Each path below is one point turned by a fixed rotation once a step. After each direction that follows a path, write how fast that rotation turns it, in degrees a step (0 if it stays still).
Each turn is a multiple of 5 degrees from 10 to 175, or 0.
Each row of a path follows its step; steps can be skipped.

step 0: 1.68 -1.95 -0.86 -0.59 0.92 1.65 -1.53 1.77 1.43 -0.52 -1.21 -1.48 -0.40
 2.48 -0.93 -1.84 -0.57 0.96 -1.18 0.62 -2.74 -2.36 -1.23 -2.83 -2.19
 3.16 0.95 -3.23 -2.33 -1.31 -4.58 -2.31 0.20 0.33
step 1: 1.98 0.83 3.24 -0.01 1.13 1.59 -2.27 -1.50 1.76 -0.25 -1.22 -1.76 3.13
 0.14 -2.92 -1.47 3.10 0.46 3.17 -1.91 0.66 -0.46 -1.90 -0.43 -2.68 0.11
 0.58 -2.14 -2.93 -0.15 -1.90 -2.46 -1.80 0.77
step 2: 1.53 -0.09 1.11 0.91 -1.02 1.72 -3.49 -3.54 -1.43 -1.32 -3.20 0.09 1.24
 -1.46 -3.84 0.18 -0.87 -0.22 -2.69 -2.25 -0.31 -0.75 1.92 0.26 -1.36
 2.65 1.95 -2.97 -2.77 -1.28 -0.06 -0.32 0.93 -1.77
step 3: 0.37 -2.30 4.30 0.21 -2.67 1.93 -4.59 -1.71 1.75 -0.14 -0.98 -0.82 -2.76
 1.01 -1.23 2.08 1.80 -0.61 0.70 -1.69 -1.14 0.51 2.54 3.65 0.30 0.21
 -2.04 -1.65 -0.65 -1.19 -1.41 -0.24 -0.80 0.70
step 4: -0.24 -0.39 0.58 -0.87 0.39 -0.36 -2.55 -4.25 1.53 1.29 -3.69 -0.10
 -2.71 -3.55 -1.92 0.44 1.26 -0.74 -3.04 0.36 -1.93 -0.57 1.19 -1.45
 -0.01 -1.74 -3.56 0.25 1.25 -1.20 -2.30 -2.55 -0.05 -0.01
step 5: 2.68 -1.16 -2.06 -1.51 1.67 0.21 -0.83 0.05 2.95 1.75 -2.18 -0.73 -1.00
 -0.13 1.03 3.46 1.69 -0.87 -1.29 -2.45 -4.00 1.07 -0.63 0.98 -0.13 0.01
 -1.32 -3.49 0.66 -0.54 -1.23 -1.89 2.70 3.19
step 6: 1.77 0.78 2.56 1.00 -0.19 1.37 2.99 -2.59 0.76 0.45 -1.04 0.28 0.75
 -3.20 -2.19 2.72 1.12 -1.74 1.72 0.28 -0.68 -1.05 -3.15 -0.88 1.42
 -1.18 -1.62 -1.77 -1.23 0.00 -0.39 -3.31 3.59 2.94
step 7: 2.54 -0.08 -4.08 0.78 -2.53 2.88 0.12 0.98 -1.00 -1.50 -0.28 0.59 0.45
 -3.88 -1.37 1.60 -0.26 -1.46 0.04 -2.90 -0.03 -1.10 -0.93 2.95 2.34
 1.75 -1.50 -1.08 -0.82 -0.21 -1.47 -2.34 3.25 -0.89
step 8: 0.79 2.77 -1.09 1.20 -3.42 4.10 1.66 -0.33 0.04 0.09 2.53 0.43 -2.28
 0.69 -2.82 2.23 1.52 -1.29 2.60 1.26 -1.71 -1.58 0.58 1.66 1.10 -0.56
 -2.77 -2.62 0.78 -2.07 -1.41 -1.54 -1.88 -0.70
step 9: 0.36 1.20 -2.24 0.81 -2.17 0.30 1.15 -0.39 0.07 0.13 -2.03 -0.13 0.26
 -0.61 -0.46 -2.45 0.33 -0.76 0.09 -1.34 -4.60 -4.72 0.32 0.05 -0.16
 2.02 -2.61 0.51 2.58 -0.49 0.18 -4.92 -2.45 -1.43
Speeds:
-0.92 -0.18 -1.04 0.33 -0.24 -0.26 0.41 0.39 0.27 -0.27 -0.20 -0.81
 -0.07 -0.65 0.15 1.12 -0.50 1.03 0.35 0.64 0.22 0.09 -0.96 0.34 1.15
 -1.41 0.05 -0.64 0.74 0.03 -0.32 -0.50 1.41 0.24 -> 40
0.39 -0.30 0.01 0.11 -0.06 0.52 0.28 0.50 0.01 0.11 0.92 0.32 -1.15 1.88
 0.37 1.15 -0.60 0.01 -0.11 0.47 -0.66 0.18 0.43 0.02 -0.19 0.33 0.48
 -1.77 -0.47 -0.49 -0.14 0.91 0.34 0.57 -> 140
-0.70 1.47 -0.58 0.37 -1.18 -0.35 0.15 0.35 -0.11 -0.53 0.43 1.04 -0.65
 -0.33 0.76 -0.57 -0.08 0.32 0.82 0.33 -1.56 0.80 -0.75 -0.05 -0.90 0.25
 0.03 0.67 -0.41 0.42 0.71 0.13 0.38 -0.08 -> 20
0.33 -0.71 -0.15 -0.09 1.00 0.91 1.11 0.65 0.22 -0.11 0.31 -1.02 0.66
 -1.22 -0.24 -0.54 -0.25 -0.58 0.88 0.02 -0.04 0.67 -0.40 -0.60 -1.04
 0.21 -0.10 -0.08 -1.33 -0.55 -0.16 0.74 1.04 0.24 -> 65
-0.65 -0.88 -0.16 0.26 0.27 -0.25 -0.71 0.70 -0.38 -0.47 0.36 0.30 0.68
 0.02 0.68 0.24 -1.00 -0.30 -1.09 -1.60 -1.02 -0.64 -1.36 0.12 0.39 0.02
 -0.49 0.21 -0.49 -1.25 0.08 0.03 -0.42 -0.30 -> 160
-0.44 -0.31 -0.39 1.05 -0.15 0.53 0.30 0.67 0.37 0.70 -0.27 0.38 -1.41
 -0.04 -1.62 -0.95 0.73 0.51 -0.54 -1.31 0.14 -0.59 -0.26 -0.05 0.02
 -0.55 0.66 0.19 -0.26 0.04 0.49 0.18 0.10 1.25 -> 0
0.25 0.44 -0.18 -1.12 0.22 0.25 -0.08 -0.06 0.89 -0.21 -0.85 -0.47 -0.15
 0.60 1.37 -1.15 0.69 -0.48 -0.71 0.46 -0.15 -0.11 -1.12 -1.26 1.19 0.14
 -0.01 -0.38 -0.25 0.26 0.30 0.01 0.02 1.22 -> 70
-0.09 -0.08 0.26 -0.20 -0.95 -0.86 0.62 -0.59 -1.23 -1.11 0.37 0.25 0.20
 -0.33 -0.94 0.25 0.49 0.02 -0.75 0.38 -0.10 -0.58 0.27 -2.24 -0.28
 -0.80 -0.44 -0.41 0.04 -0.55 0.03 0.51 0.17 0.17 -> 160

step 0: 2.01 1.62 1.74 0.76 -1.71 -0.03 0.92 4.84 0.45 1.08 -2.50 1.96 1.16 1.97
 -3.41 1.41 -0.96 1.32 1.86 -0.47 -1.13 -0.25 3.52 1.95 1.24 2.39 2.48
 1.81 -2.40 0.24 1.91 0.70 -1.63 0.00
step 1: 1.82 -0.30 -1.54 1.08 -0.56 -1.46 0.45 -0.45 1.79 -0.32 -1.33 4.04 0.88
 1.08 -0.50 1.41 0.17 -1.54 -0.25 -0.34 0.70 -1.67 -4.67 1.91 1.79 -2.29
 -1.02 -0.39 -4.69 3.30 -3.00 0.14 0.31 -0.13
step 2: -1.60 -0.46 -0.65 1.29 -0.41 1.63 2.31 2.94 2.08 2.24 0.80 2.31 -2.55
 1.41 -2.27 1.48 -0.64 0.67 0.56 4.49 -1.57 0.70 0.93 -2.02 0.61 -1.34
 -0.22 -0.54 0.27 2.32 1.59 -1.31 -5.15 1.18
step 3: 2.88 -2.10 4.12 2.50 0.92 -0.32 2.52 3.60 0.84 0.79 -1.82 3.56 0.81 0.49
 -0.04 0.69 -0.82 2.13 1.97 -2.32 0.03 0.69 -0.22 4.06 0.92 0.17 -1.50
 -1.20 -1.54 -1.68 -0.83 0.82 0.24 1.36
step 4: -0.51 -0.45 -1.67 0.50 2.96 -1.31 2.59 -2.56 3.11 1.63 -0.44 0.44 1.93
 1.08 -0.75 5.52 -1.61 -1.67 1.35 1.08 2.03 -0.51 -1.68 0.12 0.93 -1.48
 2.77 -0.70 -1.51 3.38 0.12 -0.14 -1.66 1.95
step 5: 0.39 0.48 1.22 4.02 -1.12 2.89 2.36 5.96 0.84 -0.81 0.63 1.04 -0.80 1.03
 -1.66 0.17 -1.64 0.83 2.43 0.25 1.24 -0.07 -1.06 -1.70 -3.24 2.89 0.23
 1.02 -1.67 2.18 0.40 -1.57 -1.74 0.75
step 6: 1.88 1.08 1.23 -1.25 0.48 1.40 1.88 -0.73 3.15 1.02 -3.19 3.81 0.89
 -2.64 -3.87 0.43 -0.56 -1.10 -0.15 -0.82 1.93 -0.72 0.39 4.12 2.18 0.46
 0.58 0.90 -2.21 -0.45 -2.55 0.80 -1.42 1.47
step 7: -0.26 -1.52 -1.35 1.49 0.57 2.40 1.77 0.46 -0.62 0.44 1.47 2.19 2.29
 -0.45 -0.72 4.69 -0.17 2.52 1.39 3.91 -1.87 -2.34 -3.25 -1.41 1.56
 -0.48 -0.32 0.81 -1.11 4.47 -0.33 -0.08 -0.46 -0.41
step 8: 0.07 -3.02 0.86 0.83 2.12 0.59 0.88 4.61 4.43 -0.81 -2.63 0.60 -1.67
 1.21 -1.57 -1.39 -2.23 -0.32 1.78 -0.05 -1.37 -2.24 0.56 0.71 -0.48
 2.06 -2.76 0.24 0.65 0.23 -0.98 0.05 -2.80 2.93
step 9: -0.07 0.14 -0.59 -0.63 2.90 0.26 3.19 -1.13 0.97 1.29 -0.87 4.43 -0.88
 -1.38 -0.40 4.28 3.40 1.76 4.51 -1.16 2.73 0.41 -1.37 1.66 0.92 0.65
 0.34 -0.04 -1.12 -0.22 -0.35 1.86 0.04 0.39
Speeds:
0.45 0.23 0.39 0.63 -0.22 -0.22 -0.87 -0.41 0.07 1.42 -0.25 0.66 -0.72
 -0.75 -0.42 -0.70 0.14 1.13 0.73 -1.24 0.21 -0.55 1.06 0.44 0.76 0.84
 0.86 -1.10 0.30 0.17 -0.17 0.16 0.32 -0.12 -> 125
-0.44 -1.27 0.76 0.76 0.95 -0.95 0.59 -0.44 -0.06 0.63 -1.18 -0.51 -0.55
 0.24 1.06 0.87 -0.26 0.14 1.15 0.24 -0.34 0.06 0.40 -0.23 -0.57 -0.56
 -0.58 -0.09 1.24 -0.43 0.07 0.47 0.45 0.34 -> 70
-0.35 0.45 -0.78 1.06 1.00 -0.71 -1.42 0.51 0.61 -0.46 0.27 -0.57 1.16
 0.36 0.26 0.42 -1.24 -0.04 0.10 0.23 -0.88 -0.60 -0.26 0.69 0.83 -0.05
 0.52 -0.03 -0.11 0.48 0.12 0.34 1.10 -0.51 -> 110
-0.36 0.82 -0.28 0.67 -0.29 0.25 0.38 0.10 -0.05 0.05 -1.45 -0.82 1.15
 -0.72 -0.41 0.30 0.21 0.39 -0.66 0.17 0.41 0.13 -0.63 0.51 -1.44 0.11
 0.66 -1.54 0.40 -0.42 0.35 -1.04 0.19 0.37 -> 55
-0.02 0.15 -1.22 -1.02 0.03 -0.50 0.38 0.32 0.49 0.56 -0.67 0.10 0.86
 0.23 -0.64 0.03 -0.23 0.18 0.32 0.82 -0.02 0.48 0.88 -1.34 0.76 0.07
 1.56 0.37 0.70 -1.15 0.00 0.58 -0.65 0.08 -> 170
-0.04 0.56 0.04 0.33 -0.37 0.06 0.43 -0.68 1.14 -0.06 0.57 -0.25 0.01
 0.81 0.47 -0.52 -0.27 1.56 -0.37 0.60 0.45 -1.07 0.31 -1.63 0.04 -0.52
 -0.32 0.04 0.52 1.12 0.22 -1.11 0.30 0.42 -> 130
